In the rows, zero is written as 128.
The rows of M fall into 4 groups, which share some directions, and each row is roughly a mix of its group's hidden directions, except some rows that fit no group.
M (152 x 11):
[[152 147 136 154 138 102  97  64 131 135 135]
 [124 137  84 112 121 119 162 159  85 123  94]
 [128  69 112 154 162  98 116 118 148 148 116]
 [172 112 151  97 128 124 150 140 153  78 112]
 [126 138 131 112 173 110 122 146 128 104 191]
 [153 186 147 118  86 127  97 138 137 118 139]
 [122 164 160  98 119 125 152 161 103  91 151]
 [124 103 162 105 149  75 160 140 137 134 100]
 [133  95 158 110  84 166 126 104 124 152 156]
 [128 140 133 119 104 141  61 143 110 162 109]
 [137 149  84 135 105 130  98 188 132 139 125]
 [109 136 129 116 122  83 146 125  74 167 138]
 [111 154 179  99 153 150 114 118 162 137 152]
 [165  61 130 140 119 109 138 123 127 111  99]
 [144 103 113 104  88 183 117 141 119 138 156]
 [ 76 161 138 109 170 127 126 139 145 136 160]
 [122 180 138 145 156 134 101  87 113 123  98]
 [ 94 151 124 113  92 110 156 128  85  90 123]
 [107 118 139 134  81 133  81 170 112 121 110]
 [160 135 108 123 140 113 137 138 132 195 160]
 [157 111 121 125 133  96 131 141 125 191 162]
 [ 78 138 165 136 131 154 141 156 100 132  95]
 [150 110 144 151  82 121 130 117 115 147  71]
 [149 138  93 163  95 141  92 114 107 123  90]
 [152 125 128 137  83 100 145 171 130 133  84]
 [145 162 123 123 178 150 173 142 133 124 159]
 [136  96 140 137 191 129 124 106 130 133  85]
 [134 133 141 103  84 128 106 167 173 102 131]
 [144 119  97 160 168 130 102 126 119 131  74]
 [ 90 139 116 125 138 107 142 191 143 157 118]
 [ 87 112 172 161  97 144 120 110 139 157 126]
 [177 110 134 152 171 162 134 117 105 146 111]
 [139  83 162  68 144 121 124 112 125 130 134]
 [124 108  89 176 106 155 120 124 160  97 139]
 [140 119 184 107 154  95 122 158 120  99 111]
 [160 173  92 158 147 133 153 124 108 106 147]
 [138 133 178  89 116  92 142 120 113 100 101]
 [102 135  93 109 155 146 146  78 139 134 164]
 [ 93 175 136 152 165 131 122 131  99 162 116]
 [121  55 130 120 110  98 144 123 113 144 117]
 [127 141 113 155  99  81 113 153 167 160 131]
 [158 102  83 127 126 112 136 113 172 113 164]
 [150  95 166 137 164  98 113 136  96 122  97]
 [114 124  95 182 108 139 142 113 136 174 113]
 [130 132 141  98  77 143  68 128 135 129 139]
 [185 106 139 148 157 157 106 146 112 133 151]
 [129 133 138  92 178 137 109  82 101 148 137]
 [141  86 141 120 143 186 155 125 129 114 159]
 [141  79  99 139 116 116 167 111 119 158  97]
 [ 63 132 135 119 144 107 151 107 160 109 139]
 [170 127 107 154  76 136 100 129 134  95 127]
 [165 163 158 157 110 106 127 102 103 101 109]
 [186 110 152 150  90 152 124 143 118 116 148]
 [146 119 105 169 136 150  94 125 149 161 170]
 [134  72 113 127 124 140 148 111 141 121  72]
 [145 139  88 116  95 155 129  93 149 168 112]
 [138 157 136 116 114 158 104  79 142 157  91]
 [161  94 160 127  83 136 154 143 124  92 124]
 [150  96  75 134 164 127 171 132 134 134 120]
 [124 154 134 144 175 128 103  96 118  88  95]
 [142 152  96 137  74 138 147 138  87 115 108]
 [142 126  69 145 119 109 133 131  81 126  97]
 [128 103 109 119  89 171 142 155 138 151 168]
 [172 138 152 123 182 120 125  94 143 128 104]
 [140 132  87 148  88 181 105 112 122 133 141]
 [145 129 105 155 171 144  86 122 135 163 158]
 [122 170 136 142 118 179 112 149 145 102 162]
 [152 173 145 106  95  90 117 139 103 153 145]
 [174 132 118 143 109 102 117 120  78 132  90]
 [147 141 147 133 126 173  79 141 118 143 170]
 [142  98  85 109 106 138 146 170 156 113 151]
 [123 121 128 116  69 137 135 157 150  97 167]
 [123 113 179 124 180 107 111 127 137 154 106]
 [115 144 135 180 127 145 114 165 115 177 134]
 [108 159 157 114 159 125  74  94 141 134 133]
 [192  89 131 154 126 119 116 140 109 116 147]
 [142 132 133  99 118 162 153 119 103 169 176]
 [138 117 169 116 143 103 153  90 145 140 175]
 [132 184 141  81 113 138 121  91 126 114 123]
 [129 197 137 108 136 110 115 133  94 124 152]
 [153  73 145 147 159 101 115 125 126 145  94]
 [121 147 146 140 187  92 113 101 122 135  97]
 [ 94  79 169 122 111  89 126 133 139 130 108]
 [183 132 169 143 132 115 127 142 153 168 136]
 [ 94  95 111 138 141 179 159 116 141 125 158]
 [138  80 144 127 165 105 115 101 147 145  90]
 [165 128 130 169  83 107 123 144  89 138 115]
 [130 197 133 101 117 156 147 115 144 114 142]
 [102 139 177 130 142 143  93 149 135 117 175]
 [124 136 116 149 168 147 144 113 111  67 105]
 [ 83 108 141 139 132 157 164 179 135 130 120]
 [134 176 134 161 147 118 123 176 115 141 160]
 [ 88 166 123 147 159 125 156 169 113 149 116]
 [145 131 122 144 188 121 112 105 116 159  90]
 [ 93 142 146 134  84  91  82 142 141 129 119]
 [167 125 112 126 105 170 143 104 114 132 178]
 [117 149 140  91 159 124 132 130 105 188 147]
 [125 153 137  98 131 161 106 160  76 145 108]
 [110 119 145  68 152 129 109 101 134 115 167]
 [146 143 193 116 162 113 106 127 115 149 111]
 [108  90 127 149 155 112 141 172 141 119 172]
 [153 147 140 117 133 189  89 123 127 114 158]
 [165 138 136 128 181 110 143  90 139 161 138]
 [128 137 112 100 160 182 164 137 158 138 119]
 [176 123 147  92  99 115 148 156 153 105 145]
 [147 145 132 174  86 144 128 163 139 147  97]
 [152 125  92 131  77 117 129 168 126  91 128]
 [ 94 185 146 107 112 150 134 116 113  95 113]
 [100 142 133 142 150 171 105 131  89 105  89]
 [119 123 157 120  75 111 108 171 137  97 113]
 [138 148 163 150 112 110 115 187 124 100 109]
 [ 93 145 109 105  99 147 139 173  94 150 110]
 [143  93 185  89 148 121 139 134 143 152 131]
 [130 146 141 106  63 123 124 163 124  99 143]
 [ 91 116 137 100 139 148 135 160  97 163  90]
 [117 175 148 103 158 117 149  96  95 147 112]
 [160 114 125 110  96  93  93 112 157 160 150]
 [152 100  90 132 103 113 124 133  92 176 145]
 [116 112  80 158 115  85 126 114 135 106  93]
 [139 121  85 172 126 114 114 133  95 162  96]
 [102 127  82 159  91 155 124 140 139  91 141]
 [164 148  86 138 121 164 128 140  79 123 118]
 [114  87 181  91 110 130 136 154 130 109 119]
 [120 135 152 127 187  90 146 133 117  92 112]
 [110 112 175 105 123  85 116 167 124 101 136]
 [102 119  73 148  96 149 130 162 128 145 150]
 [127 158 144 165 120 103 134 145 150 138  69]
 [139  89 107 131  84 119 124 153 173 100 128]
 [169 107 143 133 101 142 104  93 168 125 158]
 [181  88 156 105 141 133 117  98 141 108 118]
 [121 178 154 107 126 129 105 132 106 182 124]
 [ 57 107 130 152 137 158 118 111 118 136 125]
 [106 151 183 112  95 131  85 140 115 135 123]
 [152 188 132 150 123 166 114 140 153 144 115]
 [ 92  96 135 145 162 128 156  88 156 104 129]
 [ 94 102 147  84 153 169 111 122 109 149 122]
 [150 111 119 189 102 165 121 144 111 141 112]
 [118 135  91 143  88 155 127  97 137 153  86]
 [ 94 104 155 136 101 102  99 140 123  80 107]
 [143 126 187 113 144 137 151 176 145 121 140]
 [151 118 116 158  66 144 112 123 148 143 158]
 [106  65 122 131 103 118 151 146 129  92 141]
 [155 119 123 100 152 113  72  84 127 124 120]
 [138 130 127 149 161 116 175  80 135  98 148]
 [143 164 100 136  97 110 103  88 110 153 100]
 [163 176  89 144 101 115 130 123 138 123 163]
 [119 122 116 171  81 114 139 165 166 118 123]
 [164  97 106  83 129 133  88 101 139 130 149]
 [130  76 126 146 100  90 131 143 105 163 109]
 [118  75 143 119 168 102 125 107 162 130 107]
 [130 157 137 125 189  94 147  92 114 129 126]
 [155 185 137 122 120 153  77 133 137 131 125]]

Here is one row from each group, named. Which group is each of the other rows in?
[102 114 181 114 174 121 129 109 149 105 113]
Z
[118 103 171  86 130 148 132 159 138 170 130]
B
[107 145 172 124 108  86 146 146 103 132  90]
L
[138 126 161 146  84  77 109 116 155 142 118]
U

[147 128 121 118  96 166  70 142 102 121 110]
U
[135 120 180  72 151 115 106 134 131 123 149]
Z
[142 130 142 147 184 162 136 100 134 169 131]
Z
[170  99 124 155  82 124 142 142  98 115 102]
L
[103 122 128 137 127 157 165 149 146 146 188]
Z
[136 138 175  97  98 126 155 163  94 130 111]
U
[153 131  96 133  80 141 127 184 131 113 131]
U
[105  87 117 127 132 120 176 136 174 111 147]
U
[ 97 128 157  92 143 103 115 165 121 146  86]
U
[ 83  99 138 162 150 153 121 110 124 136 171]
Z
[151 100 167 113  79 154 147 113 114 104 133]
U
[115 118  87 152  72 124 124 155 125 110 157]
B
[113 156  80 146 108 125 157 113 124 138 177]
B
[102 152 130  88 144 141 122  81 169 146 139]
Z
